One turning vector, and how many ticks it has turned:
The counts run from 0 to 282.
[144 106 115 119 113 121  81 153 116 130  61 142  95 156 174  92 136 142
  93 104 128 165 152 106 141 130 151 119 159 133 139 110] -> 106
[104 118 109 122  81 116 114 165 146 126  74 108 106 143 154  60 143 184
 134 115 114 148  98 122 108 115 149 101 103 151 125 129] -> 100
[149 133  78 127 126 132  88 147 106 126 111 157 135 106 110 119 123 189
 145 147 100 145 120  95 124 121 118 107  82  83  80 118] -> 17
[166 114  81 157 124 120 121 144 118 148  98 189 109 101 142  59 133 125
 118  96 160 118 135  93 148 106 150 101 141 122 143 108] -> 155
[129 100  89 108 137 104 114 147 155 129  73 181  93 140 116 113 131 156
 146 138 158 114 117 129 129 126 118 145 101  56 133  91] -> 147
[162 115 108 126 120 114 107 135 144 119  62 116 100 144 136 104 155 152
 140 126  65 129 101 139 154  84 140  77 158 144 137 143] -> 94
[139 118 105  94 103 141 128 134 137 151 102 174  64 129 129  91 124 138
 151 121 143 165 133  92 115  94 124 101 106 151 173 160] -> 176
[145 124  88 118 142 141 113 162 150 115  86 158  80 156  80 144  86 142
 158 114  91 139 155 142 148 115 117 111 161  98 104 106] -> 277
[151 129  97 137 130  69  84 145 125 126  96 140  89 156 131  85 125 154
 144 177  96 165 136 110 114 137 130 130 109  93 108 132] -> 109
[116 109  92 159 101 169 138 162 159 109 105 139  97 127 109  93 112 171
 128  77 115 158 135 113 144 112 127 102 123 172 113 114] -> 274
[123 121  97 154  88 153 163 176 124  89 110 164 132 142  69  90 114 145
 126 106 112 155 153 154 167  93 124 103 136 123 145 123] -> 53
[180 113  93 167 129 124 126 168 113 153 106 162 121 121 116  61 103 103
 113  88 139 134 154 111 149 102 148 105 133 102 149 124] -> 47
[164  94 100  86 125 165 112 120 124 111  80 145 103 112 112 136 117 195
 124 123 104 101 122 112 134  95 117 119 114  94 154 115] -> 23
[143  98 107 133 130 149 131 160 102 146 100 172 121 180 112 112  89 149
 137 115 133 177 178 135 170  95 117 129 139 126 108 148] -> 281
[127 122  69 122 124 133 116 159 145 136 110 181  72 154  89 113 117 125
 175 149 123 134 159 120 156 140 125 131 174 112 112 136] -> 168
[149 152  98 154 109 134 132 161  83  80 130 144 124 136 145  86  85 157
 126 131 134 192 146 128  97  96 114 103 121 123 142 120] -> 4
[135 133  83 120 102 172 123 152  52 114 129 141 133 116 153  85 104 189
 128 121 147 141 139 135 100 103 118  88 129 117 112 105] -> 237
[131 126  76 154  71 159 135 164 132 118 114 141 132 124 146  82 110 155
  96 138 150 185 146  73 112 132 136 132 104 105 141 124] -> 9
[134 118  76 137 134 116 114 172 147 133 106 136 108 141  97  95  87 147
 165 116 139 130 133 157 112 118 106 130  90  61 125  86] -> 38
[175 135 103 108 116 126 133 142 119  96  66 148  92 144 118 142  87 167
 117 167 123 154 128 105 113 104 135 133 111  63 154 118] -> 6
[153 134 122 138 123  99 100 141  96  89  85 146  86 137 152 100 147 151
 105 121 104 189 127 127 136  93 133  96 128 163 167 120] -> 111
[111 109 113 103 102 110 107 134 143 128  82 146 147 128 133  99 158 165
 133  99  89 149  99 115 115 112 111  76  56 112 115 139] -> 83
[125 105  84 126 101 150 122 134 128 112 123 139 101 102 157  67 161 196
 104 116 132 136 137 106 109 118  88 109 109 158 131 121] -> 133
[147 114 101 150 113 164 162 163 112 102  91 150 115 126 108  91 107 162
 121  82 130 126 131 154 159  74 142  97 150 143 157 113] -> 269
[ 89 116  85 147  88 154 148 160 142 120 113 172 103 125 126  81 141 155
 132  87 139 136 146 110 138 135 122  96 150 171  98 117] -> 166
[149  85  94  88 105 144 104  92 151 138  73 161 108 131 154  97 137 144
 148 112 110 105 103  83 129 131 142  97 139  99 136 136] -> 197
[113 122  98 132  94 153 151 118 161 111  87 187 126 135 166 115 150 122
  97 102 131 182 140 103 131 111  99  85 141 157 125 150] -> 182
[162 115  72 125 142 165 118 127 142  74 108 145 103 145 136 141  98 163
 132 141 111 139 155 140 120 111  79 118 162  82 135 101] -> 244
[171 131 121 119 126  86  87 142 118 115  63 143  67 143 128 108 145 155
 130 149  89 170 119 102 133 102 145 126 117 127 155 141] -> 110
[180  97  85 159 131 142 108 141 128 150  98 159 124  97 131  76 118 152
 118  76 132 114 121  82 137 112 154 110 115 123 131 110] -> 263
[152 128  86 105 122 114  97 149 173 136  67 147 106 151 119 146 150 115
 133 144  78 170 121 127 150 102 106 101 126  96 134 157] -> 77
[167 116  92 115 124 154  84 140 110 147  96 141 110  93 118 133 140 187
 134 137 108 149 107  79 153  96 141 118  93 107 131 140] -> 18
[150 132 113 118 110  88 134 141 103 103  70 161 102 154 123 104 119 161
 103 190 124 137 147 123 130 120 139 137 122  57 151 121] -> 114
[158 132  77 142 116 175 108 156  83 112 103 166 153 138 130 136 131 157
 103 128 129 162 156 112 166 113 134 115 160  83 114 104] -> 15
[152 111 111 150 108 131 136 155 151 157  84 151 102 105  92  82 117 148
 126 116 112 141 107  87 141  90 163 116  85 135 145 159] -> 51
[141 105 112  90 100 152 125 139 166 148  53 151 107 138 144 124 133 128
  79  98 111 163 143 114 128 105 106  84 142 125 146 142] -> 73
[171 142  71 114 121 137  74 151 114 129 116 140  92 118 101 134 117 176
 175 177  98 143 109  93 119 118 137 112 123  94 112 129] -> 234
[148 129 125 116 107 138 141 125 131  70  54 155 102 127 134 155 114 185
  90 125 112 165 121 102 115 101 134 116 109 104 145 113] -> 7
[134 118 109 107  94 155 146 138 120 120 104 180  79 153 132 102 121 118
 137 108 157 171 151 127 143  88 105 103 144 146 182 153] -> 177
